In the rows, zero is written as 128.
D: 3 groups of rows, each row roughly a mix of its group's hidden directions
D (85 x 16)
[[ 85 177 155 163 156 117 134 179 166 162 169 115 113 129 116 121]
 [ 84 132 195 157 133 114 143 182 105 119 101 150 107  88 124 117]
 [136 140 135 103  93 162 107 157  58 148  89 154 112  98 164 119]
 [112 126 127  98  56 159 108  96 118  81  99 146 147 174 133 123]
 [ 79 157 182 143  89 133 127 137 145 107 124 143  92  65 117 143]
 [ 84 189 138  97  82 130 140 185 129 162 135 110 145 130 111 114]
 [147  66 107 153 170 133  83 121  93 162  92 149 150 148 137 108]
 [166  98 118 129 197 107 157 173  92 145 104 134 143 162 144 113]
 [117 127 181 166  86 153 151 125 109  79 134 159 101  92 165 111]
 [101 126 107  85  76 142  76  83 149 109  93 136 141 135 100 158]
 [144 137 135 175 156 105 195 113 166 100 161 119  96 160 148 123]
 [156 138  71  87  88 155 109  70 154 111 152 114 141 133 133 158]
 [108 144 124 143 109 140 140 112 193  96 157 129 150 206 127 121]
 [161 136  58  75 149 120 112 108 144 153 139  96 151 158 110 157]
 [145  84  81 117 178 128  69 103 136 132  97 143 139 122 117 171]
 [148 142  59  83 153 124 109 130 144 158 146  97 165 170 110 147]
 [ 81 140 197 163 111 131 141 170 120 108 115 155 105  83 132 120]
 [ 94 157 192 146  79 146 140 161  96 126 130 145 105 107 148  89]
 [115 124  89  93 106 121 100  76 180 112 121 113 153 157  86 162]
 [179 104 113 155 193 141 102 132  88 166 141 137 110 123 168 114]
 [160 115  66 106 126 131 102  69 154 150 145 104 153 175 117 130]
 [153 135  56  80 136 129 104 103 147 150 144  98 160 165 111 150]
 [172 150 118 140 146 114 196 141 121 150 179  90 127 154 147  96]
 [184 116 102 133 133 112 164  53 138 105 147 109  89 119 143 144]
 [122 177 121  95  77 134 154 100 181  94 168 105 122 133 116 152]
 [150 138  69  94  88 159 104  75 152 116 160 112 152 148 134 146]
 [102 167 117  68 127 116 118 170 125 124 111 115 126  81  96 183]
 [189 118  64 110 152 141 135 102 141 137 155 116 151 179 153 131]
 [102  92 150 153 135 142  98 160  84 125  78 165 152 169 140  95]
 [160 118  91 156 147 139 126  97 154 156 172 114 148 196 147  96]
 [169 114 111 156 194  98 153 136 121 176 141 112 101  84 137 133]
 [112 100 155 174 181 117 123 186  90 154 100 151 133 133 140 100]
 [177  85 132 161 184 123 154 138  87 114 115 149 107 101 169 128]
 [ 90 157 166 109 125 119 138 189 110 109 102 139 110  67 115 158]
 [110 179  81  68 113 136 103 146 143 129 152  98 148 119 104 172]
 [146 142 170 140  75 138 187 122  90 100 134 131 100 123 163  90]
 [169 152  93  78  87 128 148  82 129 129 137 102 103  83 129 160]
 [175  92  73 134 161 126 101  68 157 160 147 113 140 137 124 138]
 [140 163  84 107 157 115 137 158 147 186 168  85 154 158 113 124]
 [145 123 139 188 188  97 182 131 155 125 159 121  99 143 143 119]
 [128 169 108  88  74 140 139  89 182 103 163 106 131 139 114 153]
 [ 89 160 161  93  87 139 123 188  85 128  97 138 131  90 122 129]
 [111 173 144 136 142 133 131 201 108 190 158 116 130 124 138  96]
 [126 135 101  95  59 160  99  69 149  97 135 127 137 108 123 155]
 [ 78 165 178 154  84 153 134 159 130  95 151 144 113  88 142 124]
 [152 142  79 115 183 104 151 162 146 172 157  90 155 148 115 137]
 [ 93 153 161 141 178 102 143 213 120 154 124 126 124 122 114 124]
 [195  90  73 130 148 122 133  76 109 161 112 122 116 120 151 133]
 [ 94 154  98  96 145 131  78 181 136 185 120 121 156 124 102 148]
 [135 116  94 141 124 142 117  83 187 119 149 128 158 204 128 124]
 [165 155  99  94  88 126 165  71 153 106 152 102 100 111 133 156]
 [123 110  92 109 101 157  77  89 162 128 127 133 175 186 116 127]
 [138 173  79  82 112 135 114 100 169 130 165  99 119 112 116 176]
 [143 114  77  84 107 131  90  70 162 143 111 115 149 138  96 159]
 [114 138 162 161 173 116 154 209 107 156 140 134 123  99 141 110]
 [154 149  60  74 126 157 122 149 131 116 149 118 173 151 143 161]
 [108 105 177 142  77 126 121  82 113  98  92 148  96  79 119 123]
 [102 136 137 112  62 123 142  72 172  80 129 117 134 153  98 134]
 [110 155  80  85 119 125  92 119 169 162 141  98 160 161  88 148]
 [ 99 113 190 142 106 117 133 131 114 106  78 156  95  68 116 134]
 [154  68 124 155 188 126 106 118 108 105  94 163 114  97 147 152]
 [126 138 105  93  64 154 113  73 157  89 132 127 147 171 123 137]
 [137 131 134 164 203 115 138 187 121 174 162 120 128 121 140 111]
 [170  95  82 120 125 135 103  41 150 119 141 118 133 147 126 140]
 [ 75 111 161 125  92 129 107 123 141  77  78 162 127  96 106 154]
 [115  98 158 159 137 142 139 186  84 115 105 158 166 155 152  87]
 [151 136  55  81 149 121 111 123 146 164 129  98 159 154 106 159]
 [141 133  66  63  99 140  95  94 136 122 123 109 158 132 108 165]
 [178 114 126 162 160 108 189  97 141 112 174 104 118 155 144 107]
 [124 121 170 172 181 111 162 192 104 142 125 141 120 141 147  95]
 [ 81 142 137 123  91 156 103 145 165 108 130 144 173 197 117 115]
 [145  91 123 114  88 146 107  71  81  85  85 148 124 147 144 120]
 [155  79 101 170 177 122 108  76 158 132 146 129 138 173 130 118]
 [135 123  89 130 160 111 104 104 168 185 145 100 150 184  99 118]
 [116  72 148 171 155 134  92 118 104 106 100 159 145 180 136  97]
 [ 89 187 158 109  60 134 159 163 126 140 142 112 132 133 121 100]
 [134 130  97  90  69 154 105  66 154  96 131 125 149 164 122 140]
 [116 103 190 158 157  94 151 153 102 131  80 149  93  95 122 114]
 [145 123  61  77 129 131  87  94 147 144 111 113 154 152 105 166]
 [ 93 131 170 127 110 134 128 189  67 121  79 155 127 118 139 108]
 [126 124 144 117  53 141 135  59 134  73 114 135 115 141 128 125]
 [143 136  64  97 111 147  97  87 166 143 156 105 162 166 117 144]
 [111 136  75  86 131 121  85 114 171 148 123 108 162 152  85 164]
 [ 97 166 147  78  51 148 122 118 133  79 128 126 131 123 114 142]
 [145  98 146 180 206 101 167 162 128 120 143 134 121 109 141 125]]
which group is each row in? (one row of each group first)
[154 136 134 124 144 107 164 158  75 156 108 122  88  57 144 135] -> <128>
[ 57 164 176 129  84 143  96 168 129 142 123 143 126 111 114 111] -> <118>
[155 135  60  83 105 149 103  83 151 127 150 108 157 153 125 153] -> <109>

[152  94 125 142 201  93 143 157 108 169 102 126 138 168 122 105] -> <109>
[101 116 175 163 159 116 137 191  77 131  96 152 118 119 140 103] -> <128>
[170 116  78  95 119 127 112  52 167 138 125 114 122 131 116 160] -> <109>
[121 142 126  67 101 117 126 132  75  88 101 119 113  73 116 163] -> <109>
[104  89 164 182 115 113 104  76 145 157 113 132 123 151 102  82] -> <109>
[161  91  93 159 201 114 106 118 144 184 145 119 139 124 124 127] -> <128>
[ 78 151 180 165 145 131 111 193 123 159 146 141 120 106 129 100] -> <118>
[111 161  84  73  91 124 117 117 165 144 131  96 160 160  89 149] -> <118>
[125 157 166 159 145 123 174 193 103 155 160 121 117 116 152  89] -> <118>
